(in the rows, 128 means zero)
Named moves come first, each a turn or a mirror and shown by rows before and after it. Which of them, in which order, take the first row of each pair that follows to the second? Write the first one first, as in the answered first pair.
Q (before => after):
[ 99  95 107 133 140 134 141 103 108 133 137 134 143 157 138 144 104 121
 134 134] => [ 96  96 107 134 141 136 144 104 111 138 140 131 143 157 137 142 106 119
 134 133]
[125 181 123 127 138 112 153 131 189 177 164 127 123 147  99 103 152 137
 155 125] => [182 130 129 135 122  93 131 107 145  95 119 175 116 139 132 150 136 198
 122 106]
[175 129 155 119 114 124 115 105  95 105 131 150 119  89 136 102 102 117
 115 130] => [144 155 151 114 122 135 127 117 118 150 153 125 124  95 120  77 110  84
 132 140]
M (before => after):
[101  89 125 123 134 147 123 132 129 127 145 116 161 141 174 171 143 137
 135 142] => [126  87 139 124 125 148 112 126 115 102 135 123 148 124 186 164 140 136
 129 139]
[195 172 145 116 146 108 138  84 150 130 171 196  78 106 114  70 141 118
 113 120] => [130 179 113 111 167 111 160  96 175 190 191 173 111 143  91  81 144 107
 131 131]
[133 125 145 110 126 161 107 106  58 118 123 132 133  84 155 113 103  74
 117 144] => [177 124 116 130 144 100 134 107 129  99 119 193 111 134 121 149 138 186
 105 106]
F (before => after):
[ 86 145 144 132 142 133 106 183 134 168 130  74 136 153 116 127 143 118
 143 139] => [ 83 142 144 131 141 134 106 182 132 167 128  75 138 155 118 130 142 119
 141 138]
[113 118 126 124 107 145 136 117 118 126 143 108 129 126 133 117 103 106
 136 132] => [122 130 134 125 105 143 138 122 129 125 146 107 119 122 129 105 111 104
 138 130]
[128 126 127 126 121 125  63 155 116 110  86  87 113 120 133 162 146 146
 133 110] => [133 131 129 128 119 125  62 158 121 110  89  87 109 117 130 156 149 145
 134 109]
[126 155 147 122 117 143 116 152 132 151 122  85 120 121 129 101 129 101
 136 142] => [101 127 129 117 123 148 116 143 105 153 111  87 147 133 139 132 109 104
 130 149]
D (before => after):
[133 120 138 123 118 129 112 115 100 102 116 128 119 100 138 130 121 126
 123 124] => [119 117 110 117 139 123 130  97 109 127 132 156 130 119 126 140 121 131
 118 126]
[147  90 110 120 113 135 149 101 151 131 107 162 140 137 154 158 138 155
 123 135] => [154 102 122 128 104 127 145 121 171 126 102 142 131 138 149 152 148 167
 132 126]
[116  58 124 134 120 163  81 168  78  73  81  81 172 101 159 170  96 117
 125 147] => [ 83  51  62 121 169 150 126 121  96 124 119 151 194 142 133 195  94 126
 111 153]
[177 159 156 114 140 139 163 114 145 113 104 126  85 129 162 113 135 154
 109  97] => [172 148 156 107 141 151 159  97 115 111 103 136  90 118 175 115 122 134
 100 104]

(two moves a pair)
[110 132 148 132 111 140 107 182 143 137 127  81 122 122 102 111 124 123
 144 132] => [108  92 134 131 109 136 101 167 106 110 105 101 141 129 120 153 104 146
 127 130] -> F then Q
[156 127 176 142  93 154 103 124 102  78 129 100 123 107 158 115 121  86
 122 141] => [118 118 120 123 139 155 142  73 100 132 167 162 150 137 142 132 112  71
 108 155] -> D then Q
[104 108 143 140 118 118 105 156 109 100  80  99 126 110 151 155 137 129
 103 127] => [123 133 142 149 124  98 118 168 156 107  91 106 108 122 127 142 162 156
 109 114] -> M then F
[164  95 143 102 112 138 100 120  82  80  98 132 111  85 155  86 109  96
 112 113] => [171 102 137 125 108  98 109 164 149  75  82 115 105 127 128 111 138 176
 128  84] -> M then D
[118 144 151 141 116 126 136 149 140 133 123  97 131 138 124 128 133 141
 145 135] => [102 125 130 126 132 139 144 113 104 146 134 131 147 134 134 139 114 116
 129 148] -> D then D
[128 103 125 136 135 125 128 117 123 104 108 149 131 136 135 128 125 135
 133 120] => [108 125 120 133 142 127 138 127 149 137 127 134 133 146 117 113 135 120
 147 126] -> D then Q
[ 87 146 103 132 159 142 148 117 133 164 160 145 155 115 104 111 122  79
 150 145] => [ 67 129  95 141 154 133 146 140 140 162 142 120 175 139 106 142 121 111
 157 139] -> D then F
[149 103 100 135 126 114 106 150 131  86  99 134 133 163 168 155 137 155
  93 103] => [109 142 124 131 119 143 103 177 147 135 122  68 137 148 155 105 143  85
 122 122] -> Q then D
[ 98 144 140 136 106 124 131 171 170 151 136  81 130 149 113 126 141 130
 147 119] => [ 97 106 147 129  94 146 108 151  98 119 112  83 148 126 152 145 109 107
 132 129] -> M then F
[117 146 148 142 116 117 123 184 174 136 114  74 122 138 105 116 160 152
 157 114] => [ 88  94 122 137 121 121 120 167 126 126  92  86 160 156 127 173 128 168
 141 120] -> F then Q
[184 127 126 138 128 120 108 132 121  81 108 165 109 127 142 142 148 186
 119 101] => [171 114 106 128 142 127 117 105 100  92 118 193 122 129 147 151 138 173
 109 109] -> D then D
[ 87 114 108 131 152 124 147 126 167 179 145 132 147 158 107 140 127 127
 147 126] => [145  98 152 150 111 113 109 156 155 101  95 108 124 136 132 148 130 170
 145 103] -> D then Q
[108 118 124 159 119 114 123 134 123 138 110 108 133 138 116 146 134 153
 143 127] => [129 116 137 160 111 115 116 130 111 116 102 114 121 123 124 141 132 153
 136 124] -> M then M
[142 136 141 147 141 126 132 119 165 146 138 100 140 135  98  92 160 142
 153 105] => [121  93 144 140 128 151 110 105  94 125 112  86 171 120 135 120 126 118
 143 119] -> D then F
[152 127 122  93 105 149 141 138 129 115 152 168 112 148  54 139 150 146
 124 112] => [146 100 122  88  99 159 127 128  87  96 134 168 127 140  79 159 127 137
 118 120] -> M then Q
